In the data rows, the value 128 means zero.
Here are some points:
[ 92 192 109 140  98 123 117 117]
[116 180 130 242 177 166 111 143]
[ 68 255  99 255 231 219  52  99]
[ 98 194 104 103  97 116 122 129]
[108 168 126 103  96 115 134 128]
[ 94 142 102 118 123 120 101 109]
[119 131 118  63 134 129 132 114]
[129  80 125  97 112 103 117 114]
[147  81 134 101 127 125 125 121]
[122 158 141 149 123 136 135 148]
[138 153 175  59  72 109 164 126]
[133 157 136 113 124 127 139 148]
[120 201 128 104 107 127 146 139]
[ 95 148  97  65  73  90 114 104]
[132 167 138  92  94 109 147 146]
[ 75 219 106 255 194 197  79 116]
[139 137 187   0   0  49 192 115]
[127 159 126  95 107 123 146 129]
[128 134 159  41  55  93 169 135]
[109 173 116 130 123 146 114 125]
[126 133 106 107 125 109 128 123]
[ 84 144  91 114  98 118  90 101]
Then 12 other points, each followed by its number:
[226   0 109   7 236 143 159 127] 0
[125 130 122 108 115 130 125 119] 1
[162 123 198   0  17  55 191 119] 2
[156 161 177  64  90 112 187 147] 3
[115 158 120 255 207 181  81 125] 4
[157  20 134  93 132 106 127 119] 5
[126 142 137 130 121 144 125 140] 6
[117 151 135 183 160 169 119 138] 7
[156   0 117 194 229 137 111 129] 8
[144  33 106 255 224 162  82 119] 9
[ 96 149 104 232 155 138  85 113] 10
[ 89 159 105  74  41  80 121 113] 11
Which three of these numbered points are nearest to each point below, ignoring the direction in which the first points spread most? Their numbers follow each, nearest first.
[111 201 140 174 158 162 110 128] > 2 3 6
[153 175 179  95  96 134 171 146] > 3 2 6
[154  33 123 105 127 102 116 124] > 5 9 4
[150  83 136 118 137 136 130 138] > 4 7 5
[255   0 101   0 255  83 179 136] > 0 8 5
[133 158 148 193 173 175 129 144] > 7 6 4
[149 122 154 132 140 154 132 142] > 7 6 4
[ 66 183  95 255 177 174  53  96] > 10 1 11
[ 90 184  96 255 189 181  58  92] > 10 1 6
[140 183 143 115 135 151 166 157] > 3 6 7
[103 149 127  45  40  72 140 125] > 11 1 6
[101 207 106  71  73  77 129 112] > 11 2 1
[206   0 168  95 141  87 152 116] > 9 8 5
[129  96 112 114 122 135 117 121] > 1 4 6
[100 167 115  56  53  81 129 121] > 11 1 2
[139 174 143  79 100 130 171 146] > 3 2 6
[160  54 119 123 189 156 130 129] > 5 8 9
[149 138 143 133 142 146 141 154] > 7 6 4
